Each row has a name. Each piece below is followed by the name of the row it came from. Each question is about the rows just above it.

[ 0.73 -2.38 -0.89  1.00 -3.02 -4.01 -3.48  4.24  2.25 -3.16 -3.47 -1.14
 -2.24 -0.29 -3.47  2.72 -7.57 -0.87 -1.25 -3.38 -0.10  3.79 -4.82 -0.98
  2.98 -0.74  3.07  1.71  5.49 -1.09 -5.26 -0.02  1.34  2.86 -5.29  2.17
 -4.71 -5.38 -0.34  3.73  0.03  3.13  6.73] : K_501
[-0.05 -2.41 -0.89  0.83 -3.05 -3.20 -2.70  3.88  2.58 -2.81 -3.15 -0.85
 -2.21  0.46 -3.34  2.94 -7.50  0.06 -0.17  3.76 -0.60 -4.93 -3.99 -0.87
  3.52 -0.65  3.14  1.64  5.56 -1.44 -5.37 -0.67  0.63  2.71 -5.29  2.81
 -4.69 -5.71 -0.46  3.37  1.25  3.98  6.25] : K_421
[-0.50 -3.23 -0.95  0.13 -2.27 -2.26 -3.15  4.80  3.68 -3.22 -2.78 -1.66
 -3.21  0.41 -3.38  2.08 -7.35  0.76  0.22 -2.01 -1.04  3.97 -4.49 -0.88
  3.78 -0.64  3.05  1.89  5.06 -0.32 -4.48 -1.25  0.34  3.00 -5.80  2.42
 -5.29 -5.86 -1.07  3.46  1.22  2.75  6.42] : K_195
[ 1.37 -2.58 -0.82  1.71 -3.67 -5.38 -4.28  4.29  1.43 -2.92 -3.23 -1.27
 -1.28 -0.17 -2.70  3.04 -8.64 -2.72 -1.89 -4.93 -0.60  3.76 -6.17 -1.36
  2.51  0.10  2.39  1.11  5.29 -1.08 -5.73  0.26  1.81  2.30 -4.44  1.23
 -5.24 -4.25 -0.33  4.88 -0.56  1.78  7.72] : K_330
[ 2.17 -2.77 -0.73  2.38 -4.14 -6.69 -4.99  4.40  0.89 -3.10 -3.17 -1.33
 -0.59 -0.53 -2.40  3.11 -9.14 -4.13 -2.64 -6.14 -0.94  3.67 -7.37 -1.66
  2.19  0.37  1.77  0.96  5.02 -0.84 -5.93  0.60  2.39  2.14 -4.09  0.38
 -5.48 -3.63 -0.27  5.69 -1.36  0.73  8.53] : K_350
[-0.14 -2.25 -0.97  0.34 -2.81 -2.87 -3.06  4.16  2.42 -2.63 -3.37 -1.18
 -2.54  0.46 -3.21  2.90 -7.71 -0.06 -0.51 -2.61  0.10  4.04 -4.02 -0.85
  3.09 -0.38  3.58  1.36  5.88 -1.52 -5.30 -0.38  0.76  2.60 -5.09  2.71
 -4.75 -5.40 -0.42  3.44  1.05  3.80  6.21] : K_558
[ 2.94 -7.50  0.06 -0.17 -2.29 -0.05  3.95 -3.99 -0.89 -2.85 -3.15 -0.86
 -2.46  0.56 -3.04  2.95 -7.45 -0.08 -0.46 -2.63  0.17  4.07 -3.94 -0.78
  3.11 -0.43  3.58  1.60  5.97 -1.27 -5.26 -0.30  0.99  2.80 -5.18  2.79
 -4.88 -5.51 -0.31  3.24  0.98  3.74  6.15] : K_458
[ 2.94 -7.50  0.06 -0.17  3.76 -0.60 -4.93 -3.99 -0.87] is in which row?	K_421
[-4.93 -0.60  3.76] is in which row?	K_330

